Families of rows that turns and mirrors carry onto each other, the same ones carrying the whole set onto itself: the rest of each named row's family, in list order
5 families of 6 rows
zopam: [ 26.2  -4.5  -4.8   0.2  -7.0  22.9  13.1  -9.2 -12.7  10.3 -15.6  21.0
  -4.6]
zug: [ -3.8  -2.5  17.6 -11.4 -12.5  -9.8   5.3  11.7  47.7  -8.0  13.5   8.7
 -34.8]
Mimen: [-12.9 -17.5  -3.4 -31.6   7.4  27.0  17.5  17.6  20.5  -1.9   3.7  13.2
   6.4]
meber: [ 18.1  -8.0 -14.1  12.8  -3.5   6.8  14.3 -17.9   1.6  16.2 -14.8  14.9
  -0.5]
viga: [  3.3 -12.3  15.9   0.7 -27.1 -15.4   7.1  10.0  40.4   6.0  -2.5 -11.6
 -28.0]
vupem: [ 15.8 -13.3 -25.8 -10.0   6.6 -10.3   5.9 -19.4  18.3  -2.9 -16.6  20.4
 -14.5]
Sal: [-28.1 -28.1  15.6  -0.3 -19.6   4.0  -8.4  16.3 -15.0  -7.8  -8.6  27.3
 -21.7]
getiz: [  3.7 -20.4 -25.1 -21.4  -0.3   2.9 -14.6  -0.5  19.0 -18.2 -23.5   7.6
 -24.0]
vum: [ 25.1 -16.4 -10.0  -9.7  -8.1  -7.0  16.6 -14.4  10.7 -19.0 -16.7  33.6
 -27.9]
feze: [ -2.4  14.0   3.6   3.7  -9.3   9.9  -2.9  -1.2   5.1 -38.8   3.4  -3.0
   2.6]
Dimat: [-22.4 -17.7  11.0   6.3 -22.0  -1.6  -6.8   7.5   6.1 -33.6 -11.4  14.5
   9.1]
Sifo: [ -6.5 -11.8  14.0 -37.4   2.4  14.3  11.2  22.0  22.9  17.6  10.6  24.9
 -11.0]
nevu: [ -5.8  10.9  18.5 -18.1 -16.2  -0.3   8.2  23.0  37.0   1.9   0.3   1.3
 -39.1]
sed: [-13.4   1.2  14.0   7.1 -29.3   0.7 -15.1  -4.0  -5.2 -32.5  -9.6  -2.0
 -10.5]
kize: [-24.5  -6.9  11.6 -26.2  19.3  24.6   1.8   6.0  20.9   8.4  -7.6  22.8
  -5.2]
Tiv: [  2.7   8.0  17.9 -18.1 -34.8  -8.6  -2.1  19.1  31.0   6.2  14.0  20.7
 -23.5]
pibaz: [-28.9 -31.8  24.1  17.7 -11.6  13.5   8.9   6.1  -6.1  -2.7   1.6   8.7
 -21.4]
Rig: [ 18.2  -3.9  28.6  -7.2  -3.4 -20.5   6.4  13.6  27.5  -5.6   0.4  -7.4
 -36.5]
nuneg: [-15.5 -26.5  16.7   7.4   6.9   4.2   8.9   5.7 -10.4   0.0   5.6  16.4
 -46.9]
zako: [ -7.8   7.7   6.6 -35.3   2.3  22.2  15.5  25.5  26.9   6.7   1.1  17.3
 -21.8]
novu: [ 28.6 -21.2   4.5   8.5 -14.5   1.7  25.7  -3.0   4.6   8.3 -20.2  24.8
   0.5]
zev: [ -5.9   5.6   8.5 -23.8 -11.9  23.0  17.8  13.5  25.2  -0.3  22.5  34.8
 -12.6]
suza: [-10.1 -36.4  19.4  -4.2 -12.1  15.0  19.3   4.8  -9.1   2.7  -9.8  -3.7
 -40.5]
Nuzu: [-13.8   8.6  10.9  -5.5 -21.9   0.9  -7.7 -22.3  10.7 -18.7   8.1  -8.2
   5.4]
voge: [-16.9  -9.7  13.2   0.7 -19.8  -8.5  -3.0   1.9 -15.0 -28.8  -0.4  -9.5
   3.5]
gegi: [  1.2 -13.3  -9.4 -35.3   3.4 -18.0  -8.9 -12.8   7.4 -10.0 -19.0  21.2
 -27.6]
maf: [ 26.8 -16.8 -16.0 -24.3  -3.7 -14.3  -0.2  -9.3  15.4 -13.3 -21.0  17.4
  -5.8]
dif: [24.6 -1.6  0.6  5.7 -4.0 14.2  4.5  0.6 -7.8 21.4 13.2  4.4  3.5]
fabir: [ 13.7   4.3  13.0   2.5 -20.0  11.9   7.0  -6.1  -6.1  29.0 -15.0   6.4
   0.3]
sarog: [-27.6 -29.0  23.8   1.4 -11.2  -5.7   6.3  11.8 -19.7  -6.6   3.8  -0.5
 -20.3]

The rest of the family of Sifo: zopam, zug, sed, pibaz, maf
The rest of the family of dif: getiz, kize, Rig, suza, Nuzu
The rest of the family of feze: Mimen, viga, nuneg, gegi, fabir
The rest of the family of nevu: meber, vupem, zako, voge, sarog

Families of rows that turns and mirrors carry onto each other, the same ones carrying the whole set onto itself: the rest of each named row's family, in list order
6 families of 6 rows
bilal: [ -0.9   4.9  13.8  12.6  16.3  11.8   1.6   6.5  -6.9  12.2  10.6  -7.8
 -21.2 -18.0  22.7  16.6  -2.6]
nanon: [ -3.7 -15.3  -2.7 -18.8  31.1 -11.5  16.4   4.1  11.1   6.0 -24.0 -12.1
 -24.3 -10.9  14.8  -4.2   9.3]
Kup: [ -9.5  15.4   0.1 -24.3  20.5 -22.6   3.0  16.9  -1.2  11.2 -14.7  -5.3
 -32.5  -3.8  20.2   3.7  12.7]
bon: [  6.8   3.9  14.6   4.7  18.0  11.8   1.1   2.0  -9.0   7.9   7.3  35.5
 -16.9 -21.0   7.7  -6.9   0.5]
Rom: [ 34.7   1.2  -8.6 -13.1 -16.6  -5.0   4.8  -7.3   4.2  16.8  13.5   6.4
  -2.4  -3.6   4.7 -23.4  24.0]
Viri: [ 30.0  21.0  19.1  -6.1 -19.2   5.8  -4.3  -3.1  -5.0  23.0  -9.1  11.0
  -1.9  -7.3  -6.4  13.3  16.2]
gifov: [  7.3 -27.0  21.8  -7.0  13.3  28.3  20.1   6.4   3.6  21.7  -3.3  -1.5
  17.2   3.0 -12.5  14.2  37.1]
tufir: [ 16.1  12.3  22.2 -13.1   7.2 -17.5   3.4   3.0   7.4  -5.5 -31.0   8.0
 -31.9  -6.2   1.4   1.0  16.1]
tizu: [ -1.5 -27.2   2.3  -9.5  13.1  32.8  -4.1  21.1 -11.6  27.1  -9.7 -18.4
   3.3  18.7 -13.2   7.7  37.6]
Sef: [-26.0   5.4   0.2  -3.1  -0.5  -0.5   8.5   5.9   5.3  22.6  -7.1  20.0
 -18.0  10.7  12.7 -16.8  49.2]
gagar: [-19.1 -23.5   1.1  -2.1  14.2  19.7  -2.9  28.2  -8.9  -3.8  20.5 -21.1
  -6.9  33.5  -5.3  -3.5  29.4]
gozov: [ -1.2  -2.4  21.2 -27.7   6.3   0.7 -17.0   1.3  15.8   0.5  -3.0 -28.4
 -20.3  27.4 -29.5 -12.3  11.3]
keto: [  0.0  13.3  -5.3 -21.2   0.6  -9.5   7.4  28.2  -9.2  22.2  -3.0  24.2
  -6.1   9.9  12.2  -6.5  49.9]
mava: [ 20.6  -1.3  37.6 -31.7  17.1  -3.3  10.8  14.5  14.0  -6.4   8.7   2.1
   7.0   7.3 -27.7   6.9  11.7]
mudif: [  0.8   2.9  27.7 -40.5   4.2  -8.9   6.3  -7.9  21.5  11.0   2.2  -2.7
  -0.5  17.5 -31.7  -8.3  18.9]
vobin: [  6.5   1.7  20.9 -20.9  16.1   7.2  -1.0   6.0 -21.0  18.5  -1.6  31.8
 -24.3   5.8  -6.3  -3.3  47.2]
mul: [-11.1  -5.6   5.3  -9.0  16.6 -13.2  11.6  14.8 -33.7  -5.8 -19.7 -15.1
 -10.6  -8.4  18.3 -26.4   4.0]
vurep: [ -3.3 -20.2  34.8  -7.4  14.0  17.1  15.4  14.4 -33.4   1.0  -8.0 -16.1
  24.2   1.3 -14.0  -2.7  11.4]
gok: [  8.5   3.1  24.4 -40.1  28.5   0.4   1.5   3.1  -6.5  18.3  -4.1  18.1
  -7.1  -7.3 -21.1   6.3  -2.7]
lem: [ -0.5   6.4  39.8 -24.0  -9.1  -4.1   5.8   5.9 -18.8  -2.5  -3.1 -14.3
  20.7  14.2 -28.6 -17.2   8.7]
Feduz: [ 32.2 -11.5  -5.8   8.0 -10.3  16.1 -11.3   7.5   4.0  -1.7  17.8  -3.8
  -7.4   6.5  -3.9 -31.4  17.4]
vitat: [ -1.3   1.2  26.0   0.0   8.6  11.4  13.7  19.2   3.9  12.6 -34.3  21.6
   3.7  -6.8  -4.6  21.6  25.5]
vifo: [  0.7 -12.5   3.9  -8.8   1.1  -4.4   0.5  26.6  18.4 -23.4   1.9 -33.1
  -1.2  27.8 -12.4  -7.0   6.5]
zur: [-18.8  14.0  10.4  -8.4 -11.1 -14.6   5.8  16.3 -28.7   0.6 -16.4   0.9
  -4.3  11.7   7.0 -33.6  33.1]
Rilum: [-17.0  -8.7 -18.7 -31.0  13.0  -5.2  -6.9  28.6  -3.3   5.7  13.0 -25.3
  -6.4  24.6  -3.3 -11.0  -1.0]
Papap: [-15.1   4.3  -6.6   8.4  -7.1  23.7 -16.3  10.0   7.2  28.4   3.8 -10.2
   5.4  -0.8  -0.7  -5.7 -14.9]
Fireg: [ -2.5 -10.4 -13.0   0.0  -2.7  10.4  -4.1  29.2   2.9  -6.8  33.4  -4.5
  12.1  20.0  -4.6 -23.0   2.1]
tepe: [ -5.5 -10.0  40.1   5.4  21.9  24.2  12.7  18.4   0.9   4.7   2.7   0.1
   1.0   3.6  -6.5  27.7  28.0]
nofi: [ -1.6 -17.3 -16.9 -25.3  26.6  -7.2   1.1  25.9  14.8   1.9 -22.6 -12.0
  -7.1   1.4  -3.1 -20.2  -5.9]
feg: [ 28.2  20.4  10.2 -15.3 -17.0  -5.7   1.7  14.1   6.8   9.9  20.9  21.4
  12.2   2.0  -7.4 -10.7  17.8]
vos: [-15.9  -0.3  18.1  11.8   6.8  19.1   4.5 -11.0  14.8  19.2  10.8  -4.6
  -3.9 -14.8   4.8   3.7 -11.8]
gesod: [-24.7  -7.2   0.6   5.1   0.8  10.8  -2.0  28.5  14.6   1.8 -13.2  14.8
  -5.1  24.4  -5.2 -25.8  41.9]
boku: [-26.3   1.8  28.1  13.2   3.7   9.3   7.6   8.4 -25.4   1.7 -10.7 -15.9
   6.5  -8.9   7.2  -7.8  -7.8]
kedem: [ 19.3   2.5  10.7 -17.5 -17.0  -7.6   5.1   9.3 -35.2   1.4   5.3  -2.5
  13.8   6.4  -5.7 -35.7  23.3]
mav: [ -4.0  -2.9 -12.3   9.2 -14.9  11.0 -10.2  20.6  -2.1   5.0  12.2 -38.0
  -2.5  19.8   8.6   3.2   5.9]
divet: [-14.7  -8.3 -16.5  -6.8  -9.4   2.8   3.5  42.9   5.8   2.4  -5.8 -15.3
  16.5  32.2  -0.7  -4.2  27.5]

The rest of the family of lem: mul, vurep, zur, boku, kedem
The rest of the family of divet: gagar, vifo, Rilum, Fireg, mav
The rest of the family of tizu: gozov, Feduz, Papap, nofi, gesod
The rest of the family of vitat: bon, Viri, tufir, vobin, gok

Families of rows that turns and mirrors carry onto each other, the same ones carrying the whole set onto itself: the rest of each named row's family, in list order
3 families of 6 rows
C: [ 12.4   8.0  21.5   7.3  21.2  25.3  -7.9   5.3 -16.2  14.9  16.6 -14.9
 -19.4  26.5  31.1  -1.9  -4.0 -22.9  -5.7 -13.3 -21.4   5.3 -19.6   4.9
  -7.0  11.4  12.5  -3.7  -9.5   5.4 -13.2   8.0 -27.0  -5.2  -3.4   7.7
   2.8  -5.8  11.2]
W: [ -3.9  -1.8 -28.5  15.2 -12.7 -13.5   0.6  21.6  14.6   2.3 -24.0 -22.8
  19.6 -24.2  11.5  19.0 -10.4   6.7  -0.1  16.0  -8.8 -20.7   2.8   4.9
  -7.3  -8.5  -5.1   6.3 -12.7   0.8  15.1  15.5  24.1   2.4   7.9  12.0
  27.2  -4.2  -4.9]
R: [ -7.2 -12.5  17.9  -9.8   0.6   6.7   1.2   8.0   8.0  -4.4 -16.2  11.6
  -8.2   5.4   3.3  -5.5  31.9  19.1 -12.3  -1.6  11.7  15.5  11.6  15.0
  21.0  23.6  10.9 -10.2   1.3  31.4   6.7 -27.5 -38.4  -6.2   8.0  23.7
  -8.4  -8.6   3.8]
Y: [ 19.1  16.2 -12.6  10.1  -5.7 -21.4   9.0   3.7  -5.6  22.3  15.5 -23.0
  17.6 -17.3   3.9  -8.8 -40.8 -21.5  10.1  12.3  -8.2 -14.5  -9.8 -20.2
  -1.1  -5.0   0.5  15.1  -8.3  -3.1  -9.5  20.6  15.1  -5.9   5.2   3.7
   6.0   9.4  -1.0]
N: [ -0.4 -38.3  10.2  14.7  34.2  20.9 -19.1  -0.5  -9.8 -19.5   8.6   7.4
 -15.8  15.9  -0.3 -14.6 -13.1   2.1  12.4   3.8  -7.4   3.4   3.1  16.3
 -11.5  15.7  23.5  -0.2  12.5  30.4   5.4  -8.7 -33.3  -1.3  -7.4  -7.1
  11.0   0.8  11.6]
B: [ -9.3  -0.3  -3.7 -20.6 -27.0 -15.3  10.2   5.9  14.6   1.7 -19.0  15.9
   3.8 -15.7 -11.1  -4.0  23.5  23.3  -6.0  10.6  19.8  11.7  17.1  -0.7
  23.1  16.3  -5.6   1.0   5.8  15.2   0.4 -26.9 -12.3  -6.6  17.5  24.0
 -19.3  -7.0 -11.5]
P: [-15.2 -10.5 -11.2 -12.0 -16.0   3.8  -4.7  -3.2   3.1   0.4   4.3  32.1
 -18.7  -5.5 -22.3  -7.6   1.5  12.2  15.7  23.1  11.2  28.0  12.9  -1.7
  -5.2  16.5 -14.8  10.7  13.0  -6.0 -14.6 -31.4  -3.1  -5.8   9.1   0.4
 -30.4 -15.1 -21.5]
M: [-13.5  -2.9 -22.2   0.8 -29.5 -13.3  -6.5   7.7   6.7   0.5  -6.0  14.2
  -2.3 -15.3 -21.6   6.4 -12.7   4.2  26.0  35.5 -12.3  17.6   4.8  -9.5
 -15.3  -1.6 -15.2  10.8  10.7 -20.2  -3.8 -14.3  29.4   3.8   6.0  -7.1
 -10.4 -15.7 -19.5]
E: [ -8.1   5.6 -26.8  -7.9 -33.9 -25.2   9.3  12.8  18.9   4.5 -23.8  -1.3
  17.1 -30.2  -6.9   7.8   2.1  17.1   0.4  20.8   8.8  -6.0  12.7  -6.0
   8.5   0.0 -14.6   9.5  -1.7   0.0   4.5  -6.0  18.9  -2.2  17.5  18.3
  -1.1  -4.6 -16.4]
S: [ -5.6 -12.9 -17.2  20.8 -10.7 -13.2 -14.2  14.8   1.6  -8.7  -9.2  -6.6
   7.5  -8.8 -10.5  10.6 -27.1  -5.1  30.6  31.9 -33.1  -0.4  -4.1  -4.0
 -24.0 -11.0   3.9   6.2   8.9  -8.6  11.1   5.4  30.7  11.5  -3.3 -14.6
  19.8  -8.2  -1.2]
D: [ 13.9  24.7   0.2  -9.4 -32.4 -34.2  12.4   1.2  -4.8  24.0   8.8  -7.1
  15.9 -14.9 -18.1 -17.2 -23.9 -14.3  13.9  14.4  -0.2   5.9   1.9 -31.0
  11.0   1.6   2.7   6.6   5.9  -1.3  -7.0  -1.4   8.5  -7.4   7.1   7.3
 -22.2   8.6  -2.6]
G: [  7.2  15.7  33.8 -11.4  -5.5  12.5  -4.6   2.5 -15.2  16.8   9.5   0.5
 -22.0  29.0   9.7  -9.9  13.0 -15.8  -2.3 -11.4 -14.1  24.9  -8.2  -6.1
   4.7  18.6  14.2 -11.9   5.0   6.5 -10.3 -14.7 -34.4  -7.0  -1.9  11.8
 -25.3  -6.0  10.0]
X: [ -3.3 -19.6  16.8  14.0  22.1  18.6  -7.9  16.3   4.3  -7.3 -17.6  -8.0
  -5.5  11.2  22.0   5.2  19.6   7.7 -12.7  -6.4  -6.3   1.5   2.5  25.5
   5.0  14.5  20.4 -12.8 -10.1  32.8  17.8  -5.0 -33.7  -2.1  -2.7  16.7
  20.5  -8.0  15.9]
U: [ -9.0 -28.6   5.0  -4.8  15.5  21.1 -11.3  -7.0  -4.4  -9.8  12.1  28.9
 -25.3   9.7 -11.7 -18.4   0.9  11.5   8.5   7.7  13.2  21.3  11.7  11.1
  -3.1  24.9   4.5   5.5  13.4  19.2 -10.4 -28.7 -34.0  -8.8   2.2   0.2
 -19.6  -5.9  -6.7]
L: [ 18.8   8.3  -2.0  19.2  21.0   7.7  -0.8   5.4 -10.7  17.5  19.2 -26.8
  -0.4   3.1  28.4  -1.9 -30.8 -26.8   0.6  -1.6 -19.4 -13.8 -20.6  -2.1
  -9.9  -0.6   5.6  10.1 -16.7   1.1 -12.8  24.8  -1.9  -4.5   0.2   3.2
  17.7   1.9   4.5]
Z: [  7.9  24.1  23.1 -20.5 -32.6 -17.6   5.7   1.0  -9.3  21.1   6.2   4.1
  -3.8   7.9 -15.1 -17.4   3.1 -11.6   7.4   3.0  -3.3  25.2   2.8 -24.6
  14.2  13.7   9.1  -6.5  13.0   3.5  -8.0 -19.1 -16.8  -8.1   4.1  12.1
 -37.3   1.3   3.5]
A: [  1.5 -30.6  -0.9  28.2  21.5   4.8 -20.6  10.1  -5.6 -18.9  -1.5  -9.8
   0.6   6.1   0.3   0.2 -27.7  -5.5  24.1  16.9 -31.4  -7.5  -5.0   9.2
 -22.2  -1.8  23.3  -0.3   9.7  16.3  15.9   7.3   0.1   8.7 -10.2 -15.2
  30.8   0.4  14.9]
F: [ -1.9 -14.6  -6.4  25.9  15.4   8.4  -8.4  23.3   7.2  -4.1 -20.8 -25.7
   8.0  -2.6  25.5  17.1  -1.1   2.7  -6.1   3.5 -16.8 -17.2  -2.2  20.6
  -9.3  -1.4  12.1  -4.9 -17.0  17.8  21.8  16.7  -2.8   1.2  -3.3  10.9
  38.6  -5.7  11.9]

The rest of the family of M: N, P, S, U, A
The rest of the family of X: W, R, B, E, F

